Each named move below is a turn or a mirror, shown by a few rows before and after it. Which moves, in which order, take the first row of each later pair to the second? The first pair is answered.
z704 (before -> after):
[-1, 20,  3, -3, 21, -3, -4,  4, -7,  4,  3,  0,  1,  1, -6, -2, -5,  2,
  0, -8, 10,  0, -7] -> [-18,   3,   8,  -2,   7,  -2,   6,   0,  -5,  12,   9,  -3, -11,  -2,   9,
   0, -11, -10,   0,   0,  -9,  -1,  -9]
[ -4,  -6,   9,  -6,   5,  -3,  -5,  -5,   0,   9,  -2,  -4,   1,   1,   5,
   5, -10,  -8,  -1,   4,  -1,  -2,  -6] -> [ 4,  2,  7, -6, 11, -3, -9, -4, -1,  6, -5, -3,  7,  3, -2,  4, -8, -2,
 -1,  0,  8, -1, -5]
[  2,  -5,  -6,   6, -12,   3,  -1,  -3,   4,   5,  -2,   6,   0,  -2,   2,
  -6,   9,  -2,   0,   5,  -5,  -2,   4] -> [ 8,  1, -7,  5, -8,  3, -4, -1,  4,  2, -4,  7,  3, -1, -3, -7, 11,  2,
  0,  2,  2, -2,  5]
z487 (before -> after):
[ -2,   6,  -1,   6, -16,  10,  15,  -9,  14,  -3,   2,  -8,  15, -11, -10,
  -1,  20,   9,   3,   1,   3,  -9,   2] -> [-19,  -3,   8,   5, -12,   8,  19,  -7,  15,   8,  -1, -11,   5, -10,  -2,
   9,   7,  -2,  -3,   5,  -5,  -8, -10]
[ -7, -10,  -3,   4,   1,  -1,  -5,   6,  -9,   3,   9,  -6, -11,  -5,   5,
   0,  -5,  -4,  -5,  12,   2,   4,   5] -> [-1, -5, -3,  3, 11, -3, -9,  8, -9,  1,  7, -4, -8, -1,  1,  2, -6, -3,
 -8,  9,  9,  4,  3]
[ -7,   8,   8,   2,  -7,   9,   4,   3, -24,  11,  -5,  -7, -11,  -5,  -1,
  -9,   7,   8,   5,  -5,  -7,  15,  -3] -> [-10,   9,  10,   1,   4,   6,   0,   6, -23,  14,  -8,  -6, -12,  -1,  -2,
  -4,  -1,   3,  -1,  -6,  -5,  16, -11]
z200 (before -> after):
[ -7,  -7,   5,  -7,  -7, -13,   3,   2,   0,  -4,   0,   2,   8,   8,  -6,
   2,  -5,  -2,   5,  -7,  -3,  -2,   4] -> [ -5,  -2,   4,  -7,  -4, -12,   1,   3,   0,  -5,  -2,   3,  11,   9,  -9,
   2,  -3,   0,   4,  -9,   1,  -2,   3]
[ 1,  6,  7,  1,  2, 14, -2, -2, -6,  4, -1, -3,  0, -6, -3,  3,  5,  3,
 -4,  1,  2,  5, -5] -> [-1, -4,  6,  2, -6, 11,  2, -4, -5,  3,  7, -2, -3, -8,  4,  1,  3, -3,
 -4,  5, -6,  2, -2]
[-6, -1,  2,  7, -3,  1,  6,  3,  6,  3,  0,  2, -1,  0,  5,  1, -1, -2,
 -3,  6,  0,  0, -2] -> [-1,  2, -2,  9, -1, -1,  4,  3,  8,  0,  2,  4,  3,  1,  3,  0,  0, -1,
 -4,  5,  4, -3,  0]
Now pairs of rows:
Each pair is two moves apart.
[ 7, -2, -4,  1, 10, -8, -3,  5,  2, -4,  5,  4,  7,  5, -7,  1, -8, -6,
 -5, -5,  7, -3, -2] -> [  8,   8,  -2,  -2,   5,   0,  -2,   2,  -5,  -2,  -2,   1,   6,   2, -10,
  -5,   5,   8,   2,  -7,   8,   4,   3]
z200 z487
[-2, -2, -4, -5,  5,  5,  0,  1,  7, -3, -1,  8,  3,  0,  1,  2, -3,  2,
 -8,  2, -3, -6, -2] -> [-3, -4, -5, -4,  1,  5,  1, -1,  7, -3,  1,  8,  3, -2,  3,  0, -1,  2,
 -6,  3, -6, -6,  0]
z487 z704
[-14, -11,   8,   5,  -1,   4,   0,  19,  -8,  10,  -9,  -3,  -9,  -4,   4,
   5,   3,  -6,  -1,   3, -14,   7, -14] -> [ 13,   4,  -3,   5,   3,   4, -10,  18, -11,  -6,  -9,   2,   8,  -3, -11,
  -7,  18,   9,   5,  -4,   4,   6,   0]
z487 z487
[  6,  -3,   1,   1, -12,  -2,  -5,  -3,   2,  -4,   7,  -1,  -1,   0,  10,
  -8,  12,  -7,  12,   0,  -6,  -4,  13] -> [ -5,  -7,   6,   1, -12,  -2,  -2,  -2,   2,   2,   5,  -2,  -6,   0,  14,
  -3,   6, -11,  10,   2, -11,  -3,   6]
z704 z487
[  3, -10, -14,   0,  -5,   9,   8, -12,  12,  -6,   3,   0,  10,  -9,   6,
   7,   7,  -7,  -5,   9,   4,  -2,  10] -> [  6,  -1, -13,  -1,  10,   7,   1,  -8,  11,  -7,  -5,   1,  13,  -4,  -3,
  11,   4,  -5, -10,   4,  15,  -1,   4]
z487 z704
[  7,   0,  -5,   4,  13,  -9,  -7,   3,   4,  -9,   8,   6,   8,   7,  -6,
  -1,  -6,  -9, -12,  -6,  12, -10,   0] -> [ -6, -12,  -3,   6, -14,  -2,   8,  -5,   4,  -3,  15,   2,   0,  -4,   9,
  -7,   3,  -9,  -2,   3,  -8, -10,   8]
z487 z487
[  6,  -6, -10,   9,  -7,  -7,  -3,   1,   9, -16,   8,   1,   7,  -2,   4,
  -4,   5,  -3,  -3,   0,   1,  -2,   5] -> [-14,   0,   6,   2,  -1,   2,   0,   4,  -3,   4, -11,  -9,  -7,  -2,   7,
   5,   4,   4,  -2,  -2,  -5,  15,  -8]
z200 z200
[ -5,  -3,   4,  -2, -12,   3,   3,   0,   3,   2,   1,  -3, -10,   3,  13,
   1,  -9,  -9,   1,  16, -20, -11,  -1] -> [ -4,  15,  11,  -9,   3,  10,  -5,   4,  -8,   8, -18,  -7, -10,   7,   3,
   3,  -3,   6,   1,   6,  -8,   2,  -7]
z704 z200
[-10,  -6,   1,  -4,  10,  -5,   0,   5,  -2,   7,  -5,  -7,   6,  -7,  -9,
  -1,   3,  12,   1, -11,  10,   7,  -3] -> [-10,  -9,   1,  -4,  13,  -6,  -1,   6,  -1,   7,  -5,  -6,   6,  -5,  -9,
   1,  -1,   8,  -2, -11,  10,   7,  -5]
z704 z487
[ -3,   6,  -1,   3,   9,  -6,   2,   2,  10,   1,  -7,   2,   8,   1,  -3,
   6,   1,   1, -11,   0,   9,  -9,  -5] -> [ -1,   4,  -3,   4,  10,  -7,   2,   2,  11,  -1,  -3,   3,   8,   2,  -3,
   5,   0,   0, -11,   0,   9,  -9,  -3]
z704 z487
[ -5,  -9,  -2,   1,  -3,  -3,   3,  -8,   2,  14,   2, -15,  -8, -11,   9,
  -6,   2,   2,   6,  10,  -9,  -3,  -4] -> [  1, -11,  -8,   5,   0,  -9,   1,  -7,   9,   8,   8, -11,  -2,  -8,   8,
  -5,  -3,  -4,   2,  11,  -4, -11,  -4]
z200 z487
[  2,  -5,  -6,   8, -16,  -4,   7,  -5,   2,   1,   4,  -5,   4,  -9,   6,
  -7,   6,  10,   5,   5,   2,  -8,   3] -> [ -2,  -3,  -1,   6,  10, -11,  -2,   3,   5,   4,  -3,  -4,   3,   2,  -1,
   5, -12,   0,  -9,   1,  12,  -7, -14]
z487 z487
[  3,  -1,   4,  -7,  -2,   1,   3,   3,  -2,  -5,  -3,  -4,  -9,  10,   3,
  -6, -12, -13,   3,  -2,  -9,  -3,  -3] -> [ 11,   1,  -2,  -4,  -5,   0,   3,   2,   0, -12,   1,  -2,  -3,   8,  -1,
 -10,  -7,  -9,   6,  -3,  -5,  -7,   4]
z200 z487
[-10,   4,  -5,   3,  -3,   5,   2,  -1,  -6,   6, -10,  -3,  -1,  -5,  -2,
  -2,   6,   2,  12,   1,   1,   1,  -1] -> [-10,  -7,  -7,   5,  -7,   0,   3,  -2,  -1,   3,   0,  -1,  -2,  -3,   4,
  -1,  -1,  -9,  10,   5,  -4,  -5,   0]
z487 z200
[  4, -13,   0,  -4,   3, -12,  -1,   4,   2,  -6,  12,  -2,   4,   2,   4,
  10, -12, -20, -12,   5,  -8,  -6,   2] -> [  9, -12,  -3,  -5,   2, -12,  -3,   3,   2, -11,  14,   0,   7,   3,   1,
   7, -10, -18, -11,   4,  -6,  -7,   6]
z487 z704
[ -4,  -6,   5,  -2,  -5,   2,   9,   4,  -6,   7,   2,  -4, -15,  -3,   6,
   2,   2,   2,  -3,   1,  -5,   2,  -4] -> [ 6,  3,  0, -1, -6,  5,  6,  3, -7,  2,  0, -3, -8, -4, -1, -4, 13, 12,
  2, -2,  2,  2,  2]
z704 z487
[-14,   1,  -5,  10,  -5,  -1,   7,   4,   5,   5,  -1,   4,   4,  -7,  -4,
 -12,   3,  15,  16,   2,  -3,  -6,  -1] -> [-15,  -6,  -7,  13,  -1,  -7,   7,   6,  11,   3,   5,   6,   4,  -5,  -2,
  -8,  -7,   5,  10,   4,  -4, -12,  -4]
z487 z200
[ -6, -13,   4,  -5, -13,  -8,  10,  -5,   6,  12,  -5,  -2, -11,  -9,   0,
   3,   5,  -2,   3,  -5,   4,  -6,  -9] -> [  9,  -8,  -5,  -1,  -9, -12,   6,  -4,  12,   0,   0,   4,   1,  -8,  -6,
  -1,   7,  -1,   3,  -6,  14, -13,  -3]
z200 z704
[ 8,  7, -3,  2,  3,  6, -3, -1,  2,  3, -8, -3,  4, -1,  0,  2,  7, 10,
  1, -3, 14, -1,  4] -> [ -1,   5,   2,  -1,   1,   9,   0,  -2,  -3,  10, -11,  -6,  -4,  -2,   4,
   4,   6,   9,   2,  -2,   8,   4,   1]
z200 z704
[ -3,  -8,   2,   2,  -8,  -1,   4,  -8,   3,   1,  -3,  -1,  -6,   2,   6,
   9,  -8,  -5, -12,   7,  -7,  -8,   4] -> [  8,  -3,  -5,   5,  -9,  -3,   1,  -8,   7,  -8,   0,   3,   3,   0,   0,
   4,  -2,   0, -10,   6,   1, -14,  11]
z200 z487
[ -3,  -4,  -2,  -2,  -7,   3,   6,  -1,  -6,   3,   4,   0,  -6,  -1,   3,
  -5,   2,  -4,   5,   0, -11,  -3,   7] -> [ -3,  -5,  -3,   2,  -7,   0,   7,  -1,  -2,   2,   5,   2,  -3,  -1,   4,
  -4,   0,  -6,   4,   1, -10,  -6,   5]
z200 z487
[-11,  -5,   3,   6, -10,   4,   4,  -4,  -6,  -1,   5,  -3,  -7,  -2,   6,
   0,   9,   1,   8,   9, -12,   3,   4] -> [-9,  2,  2,  7, -9,  6,  3, -4, -6, -1,  2, -4, -5, -4,  2,  0, 14,  7,
 10,  7, -8,  5,  6]
z704 z487
[ -9,  -6,   2,  18,  -5,   4,   4,  -3,  15,  -4,   7,   5,  -1, -10,   1,
   4, -10,  -4,   3,   8,  -6, -10,  -6] -> [ -7,  -3,   0,  19,  -1,   3,   3,  -2,  17,  -4,   6,   6,   3, -11,  -1,
   4,  -9,  -2,   2,   8,  -2, -12,  -7]
z200 z704
[  0,   4,   4,  -6,  15,  -5,  -8,  11, -14,   4,   8,  11,  10,  -6,  -3,
   2,  -2,  -9,  -9,  -1,  -6,  -1,   4] -> [  0,   1,   3,  -6,  12,  -6,  -7,  10, -12,   3,  11,  12,  10,  -7,   0,
   1,  -3, -12,  -9,   1,  -8,  -3,   5]
z704 z200
[ 7,  9, -8,  3,  4, -4, -6, -4,  9, -6,  1,  4, 14, -1, -8,  5,  4, 12,
 -2, -2, 11, -5,  6] -> [  1,   3,  -7,   3, -12,   0,   2,  -9,   8,  -2,   4,   1,  10,  -8,  -1,
   0,  11,  14,   4,   3,   0,  -5,  12]
z487 z704
[  2,  -9,   3,  -4,   2,  -1,  -1,   4, -15,   2,   0,   9, -14,   7,   6,
 -10,   4,   4,   5, -11, -11,  21,  -4] -> [  6, -13,  -1,  -3,  -1,  -3,  -1,   3, -13,  -3,   6,  10, -12,   6,   8,
 -12,   4,   2,   6, -10, -13,  18,   0]
z704 z200
[ 1, -1, -1,  0,  4,  0,  2, -2,  2, -2,  2, -1, -4, -7, -2, -2,  4,  0,
 16, -1, -2, -2,  6] -> [-3, -2,  2,  0, 14, -2,  0,  1,  3,  1,  0, -1, -6, -3, -2,  4, -3, -5,
 10, -1, -1, -1, -1]
z487 z487
[  3, -15,   5, -15,   4,  -2,  -4,  -2, -13,   0,   5,   1, -12,  15,   2,
   4, -10, -17,  -1,  -4, -11,   8,  -2] -> [  9, -15,   2, -15,   4,  -4,  -6,  -2, -13,  -4,   7,   3,  -9,  15,   1,
   2,  -9, -16,   0,  -5, -10,   7,   0]
z487 z704
[-7,  8,  0,  4,  5, -2,  5,  3, -3,  5, -5, -2,  4, -5, -9,  8,  1,  7,
 -7,  0,  8, -4, -5] -> [ -4,  -5,  -4,   8,  -6,  -7,   9,   0,   2,  -1,   9,   2,   3,  -6,  -1,
   4,  -2,  -4,  -6,   6,  -1, -12,   2]
z200 z200
[  7,  -7, -13,  10,   0,   4,  12,  -4,   8, -16,   7,   8,  -2,   4,  -1,
   4,  -5,  -6,  -4,   0,   7,  -8,   7] -> [-12,  -1,   2,   3,   4,  13,  14,  -2,  -4,   3, -12,  -1, -16,   3,   1,
  11,  -5,   1,  -4,  -3,   2,   7,  -5]
z200 z200
[  0,  -1,  19, -13,   1,   2, -13,   1,  -6,   4,  -2,   4,   1,   0,   1,
  -6,  -2,   6,  -9,   5,  -4,  17,  -2] -> [  2,  -8,  17, -11,  -8,   1, -11,  -1,  -5,   0,   6,   5,  -1,   0,   6,
 -10,  -1,   2,  -8,   7, -10,  15,   4]
z487 z200
[ -9,   3,   4,  -6, -11,   2,   1,   4,   4,   4,  -7,  -7,   4,  -4,  -2,
   3,   5,   6,   3,   5,  -3,   1,   1] -> [ -5,   7,   3,  -7,   0,   0,  -5,   6,   3,   1, -10,  -5,   7,   0,  -8,
   6,   0,   5,  -1,   0,   4,   2,  -2]
z487 z487
[-7,  6, -2,  6, 11,  0, -3,  1,  3,  4, -9, -3, -1, -1, -2,  9,  3, -2,
 -5,  1,  7, -5, -8] -> [ -8,  -5,  -5,   9,   1,  -2,   2,  -1,   7,   2,   1,  -1,  -3,  -2,   5,
   7,   0, -10,  -5,   5,  -2, -10,  -4]
z704 z200
[-2, -7,  3,  0,  0,  1,  1,  1,  3,  7,  2, -3, -5,  4,  7,  2, -7, -9,
 -3,  0, -7,  1, -4] -> [11,  4, -4,  1, -4,  4, -2, -1,  1,  0,  1, -2,  5,  0,  0, -7,  8,  5,
  4, -4,  2,  1,  6]
z704 z487
[-1, -7,  2,  0, -3, -8,  0,  2,  6,  1,  6,  7, -5, -1,  6,  3, -4, -7,
 -1,  2, -3, -4,  1] -> [ 1,  3,  3, -3,  8, -8, -6,  5,  3,  1, -2,  7, -2,  3, -1,  6, -5, -2,
 -3, -3,  7,  0, -3]
z487 z200
[  4, -12,  -1,   2,   5, -14,  -4,  -7,   0,  -2,   9,   8,  -8,   8,   4,
   5,  -9, -15,  -7,  11,  -9,  -3,  -3] -> [ 10, -11,  -4,   2,   6, -14,  -7,  -7,   0,  -6,  10,   9,  -5,   9,   1,
   3,  -7, -13,  -6,   9,  -6,  -5,   0]
z487 z704
